The rows of Z fall into 4 groups, which share some directions, and each row is roughly a mix of its group's hidden directions.
Z:
[[  5   1 -21 -33  31 -13 -16   3  45 -28 -45]
 [ 22 -12 -39 -34  31  28 -41 -18 -24  -2 -10]
 [-28   6  29 -25   1  56 -10 -21 -30 -27  15]
 [ 16  -1  51  46   7 -30  31  -5   1  28  12]
 [-45   6  -3 -18  -4  58 -27 -20 -23 -11  16]
 [ 16   5 -27   9  46  14 -53  -5  34   6 -20]
 [-14  17 -35   7   9 -41 -26  -7 -13  57  11]
 [-11  14  22  34 -55 -43  16  -4  -8  22  13]
 [ 19 -10 -30  33 -24 -37  11  36  40  15 -13]
 [-10 -12 -37 -50  -7  39  -8  -2 -19 -41   1]
 [ 32 -11 -34 -10  21  -5 -26 -21 -56 -25  -5]
 [  4  12 -10 -47  31  39 -43 -24  13  -8 -17]
 [ 32  -5  -9  41  19 -36 -23  -3  41  32  -7]
 [-28 -12  27 -16 -11  57  24 -26 -27  24   3]
 [-49  16  43 -11 -23  39  10 -22 -15 -19   5]
 [ -9  -2  61  41  -2   8  -5 -19   7  36  23]
 [ 32   4  22  37  16 -37 -24 -11  44  25  -3]
 [ 11  10  -1  27  -9 -54  47  24  28 -16   1]
 [ 10 -11 -13  65  35   1  18   6 -15  -7  35]
 [ -5 -38 -38  17  44  -1  12  13  15 -46   2]
 [ -2 -10 -21 -28 -21  45 -35   3  29 -20 -41]
 [-19 -25 -22   7 -10  30 -16  -8 -54  41  18]
 [ 25 -12  26 -17 -23  -6  45  13  17 -52 -19]
 [ 26 -17  23  30  39 -30 -20  12  27  42   3]
 [ 20  13 -10 -70 -22  -9 -22 -27   0  12 -17]
 [ 14 -21  17  26 -10 -22  13 -23 -37  56  22]
 [ 34  -6  11  32  16  -1 -32 -34  -4  55   5]
 [-22   6  33  50 -21  -6   0  -7 -40   7  39]
 [  6   8 -34 -27   2 -14  25  35  35 -47 -17]
 [-29   9  14 -32 -15  25  30  16 -32 -49  15]
 [  5  -9  20 -40 -28  43  -9 -45 -21  19 -12]
 [ 15 -26 -13 -20 -51  47  15 -22   5  18 -21]
 [ -9  25  33  -6 -11  21   4 -58 -15  21  38]
 [ -3 -22  18  42  44  21 -22  15  20 -37  19]
 [-15 -37 -33  10  45   6  13   8  19 -49   4]
 [ 32  13 -22  18 -27 -50   4  14  43  20 -10]
 [-28   5  34 -28 -24  22  -8 -32 -51  -3  14]
 [ 15  -1   2  22  25 -11  22  23  56 -45 -15]
 [ -4  -4 -39 -57  18  21 -30   8   1 -23 -26]
 [-17  18   4 -62 -25  32 -13 -26 -14 -16  19]
 [ 39   6  33  26 -10 -54  -9   6  23  24 -14]
 [ 28 -14 -50 -15 -18 -37  24  -4 -20 -36 -10]
 [ -7  -2 -22 -12  -1  24 -28 -30 -56 -41   3]
 [ 44   3  -1  46   3 -47 -26  -9  10  24  -1]
 [  0  23  44  23  17  -6  -2 -42  35 -15  35]
 [ -2  -4 -16 -55   6  50 -13  -1 -22 -23 -27]
 [  5   1  20  -2 -50 -11  16  53   8 -40   3]
 [-22   0  45   8 -50  20   9   6  -8 -16 -43]
 [ -9 -24   2 -64 -13  25   5 -13 -41 -11 -16]
 [-16   0 -44  11 -17  -5  10  48  36 -29  25]
 [-21  28  40  -7 -14  14  14 -47  -3  22  40]
 [ 18  -8 -49 -48   6   4 -22  13  -9  26 -36]
 [-22  23  74   0  -6  -8  21   5  28   5  -2]
 [-15  -5  46  30 -37  17  39   8   8  35   7]
 [ -6  17 -43 -24  25 -11  -6  -6  61 -15 -15]
 [ 21   1 -21  33  34 -31  29  29  44   4  -3]
 [ -1 -16  -3 -66 -32  17 -11 -17 -32  -4 -21]
 [ 18 -19 -31  29  33 -42  26  15   8  16  36]
 [-33   7  44 -22 -19  50  33   0  -1  -9 -14]
 [-31  27   4  -9  24  -7 -50 -21   8  48   9]
 [ 30  25 -12 -25 -11 -10 -60 -35   9  17 -12]
 [ 24   0 -58 -39  33   4 -20   0 -23  -7  17]
 [ 18 -26 -56  -6 -15  10 -24 -22  -8  42 -22]
 [ 42 -32   1 -10 -21 -25  41 -10 -41 -18   0]
 [ -1 -15  -2   3 -14 -12  72  37  18 -19   0]
 [ -5  11  61  -7 -40   8  36  -7  13  21 -14]
 [-25  10  17  22  24   8  52   7   4 -26  47]
 [ 35  14  -9  15   9 -36 -28   2  25  57   3]
 [-38   8  25 -25  -9  62 -10   0  20 -23  -1]
 [-25 -17 -11 -13   9  26  29   7 -23 -66   9]
 [-29  -5   8 -20 -10  38  26 -32 -46  15  29]
 [-15   1  -8 -25  48  57 -15   6  23 -22  -3]
 [  9  30   7  15  58 -19  29   5  29   5  33]
 [-20 -25 -26  22  45  10  -5  15  45 -34  -6]
 [-57  23  18  19  17  35   8   0  13  22  34]
 [-13  10  -3 -39  18  25 -49   1  38 -11 -33]
 [ 14  14  -3  -4 -41  11 -17 -37 -28  55 -13]
 [-23  -4 -33 -43   1  42  10   0 -25 -41  11]
 [-10 -25  21 -20 -34   6  31  -9 -60 -17   1]
 [ 32  12 -28  11  22 -61 -29  14  12 -15 -12]
 [ 22 -18  19  40  44   3 -32  -3  36 -27  -3]
 [  5   7 -33 -22 -13 -12  19  36 -35 -53  13]
 [  0 -24 -12   0 -31  22 -63 -13 -33   4 -21]
 [  9 -24  25  41   7 -16 -47  -1  -1  46 -13]
 [ 14  -7 -49 -15  23 -13 -54  -2 -29 -20   7]
 [ 42  -9 -39  19  23 -42 -22   6  27  20  -9]
 [-31   6  22  42  -4 -13  41  -5  -5  27  44]
 [ 35 -10 -34 -10  20  21 -54 -22 -14  11 -26]
 [ 13   9   0  13  20  -7 -62  -6  10  50 -23]
 [-33  12  40 -34  19  14 -39 -16 -33  -5  18]
 [-34  -8  -7 -29   2  54  -8 -15 -32  34  17]
 [ 20  12  34 -16  12  10 -60  -3  23  10 -36]
 [-37   0 -29 -28  22  52 -10  -6 -23  13  28]
 [ 27  15  20   9 -36 -23  42  16  44 -17 -15]
 [  2  -7   6 -30  38  19 -53 -33 -27 -17  -4]
 [ 14   4 -13  38  -1 -39  41  41  29 -11 -11]
 [-18   3 -31 -30  35  20   9  12  -4 -53  30]
 [-15   2  -2 -44  51  50   1   0  14 -20  -1]
 [  1 -18 -21   0  15  12 -45 -34 -38  45   0]
 [ 20 -10 -36  27  29 -30 -16  15  39  20 -35]
 [ 33   5   3  30  -1 -56  -9  17  45  -6 -14]
 [  9   4 -27 -31  20  12 -41 -55  14  21 -12]
 [ -4   3  35  57 -25 -39  20 -15  -1   2  22]
 [ 42 -19 -40 -34  40  -3   8  17  21  -9 -20]
 [-11  -4  31  10 -27  37  56  16 -12 -24  21]
 [ -2   7   6  50  -4 -35   9 -29 -51   2  20]
 [ -7 -21  32  32 -31  28  32   6 -37  30  12]
 [ -9 -26 -46  -5   5   1  -5  54   8 -10 -42]
 [-15  32  22  17  65   9  12 -10  16  -1  31]
 [-26 -20 -49 -43   6  42   5   6 -10 -15 -16]
 [  1  35  26 -28 -32  -1  29 -10 -38 -22  35]
 [-15  -3  49  32  -5  21  40   4  44  11  -1]
 [-16  44  25  16 -25 -27  23  33  35  -8  21]
 [-32  17  -7 -34   3  46  19   5 -13 -50 -12]
 [-16  -8  27  40 -17 -30  36  20  35 -30  -9]
 [-14  -3  11 -52 -23  40 -20 -28 -21 -19 -25]
 [ -5 -15  -5 -56   7  52 -10  -8 -10 -29 -21]
 [ 44  -5 -13 -26   1 -55 -14 -17   8  34 -13]
 [-13   8  51 -26 -14  39  31  -9 -14 -34  11]
 [ 21  -2  22  43 -15 -47  -4 -16 -16  45  -9]
 [-23   0  39  -1 -19  10  21 -16 -58  -9  34]
 [-32  11 -19   3  23  57 -23  36   7 -24   1]
 [ 33  -3  -4  25 -12 -63   4  -6 -30  28  16]
 [-46  13 -10 -39 -16  48  21   1 -25  -4 -17]
 [ 13 -11 -35 -61  18  36  -8  13  -7 -19 -19]
 [-16   8 -46 -21  -9   8  21  19  -5 -62   3]
 [-36   1 -23  11  -2  26  20  -7 -42  33  44]
 [ 27   4  43  17 -22 -59  18  14  16  -8 -10]
 [ -6  -9 -37 -52   1  42 -24  -2 -17 -31  -8]
 [ -8  40  36 -42 -50  -3   7  14 -16  -5  -6]
 [ -7  26  -3  41  20 -11  14  25  62   8  14]
 [ 10  -1   5  24  26  13 -10  16   9 -76  -1]
 [-33  -6  34  26 -24  24  19   4 -42 -15  36]
 [ -9  -4  24 -31 -52  12  39   0 -32 -21  20]
 [  4 -22 -26 -44 -53   7 -15  -6 -16  16 -32]
 [-22  16   3  52  24 -15   6 -15 -16 -17  52]
 [  1   4 -16  46  38 -20  17  29  49  10  -2]
 [ 23 -21 -42 -32 -13 -21 -14  21  27  42 -14]
 [ -5  42   7  26   7 -36  51  -5  -5  17  33]
 [-50 -11  13  20  13  63  -3   2  -2  19   5]]
One row of each group comes first, with its name. Which group is each row after those in?
[ 15  -2  21  45  -7 -41  32  11  -1  37  29] | T
[ -7  13  23  48 -11 -43  32   5 -13  18  35] | N
[ 43  -6  20  27  11 -49   9  12  26  35 -11] | X
[  8 -24 -38 -14 -43 -14 -25  39 -32   5 -16] | Q

[  7   4  36  49  -7 -43  18  18  38   0   3] | T
[ 52  -4 -38 -17   7 -40  -1   8  31  11 -24] | N
[-11   2  -7 -48  -2  50 -40 -15  10 -15 -25] | N
[ 31   6 -33  26  -3 -62 -14  14   5  25 -14] | Q
[ 14  35  37 -21 -12 -32 -47 -27  -7   3  20] | Q
[-21  25 -26  43   8 -40  12   4   3 -38  30] | X
[ 17   5  27  45 -14 -55  20   3  14  28  -7] | X
[ -5  14  16  38 -28 -13  53  27  31   7  18] | Q
[-14 -11  13  53 -63  -8   4  13 -16  -2   5] | N
[ 15   0 -34 -55   8  21  -7  18   2 -30 -40] | X
[ 14 -15 -58 -22  29 -11 -29  26  21   2 -25] | T
[ 16   3  10  -9 -45 -24  13  11  22 -44 -45] | X
[-28  -5  44  -1  -7  17  42  -4 -28 -37  26] | T
[ 23 -29  -3  21  -5 -10 -60  -6 -32  33  -8] | Q
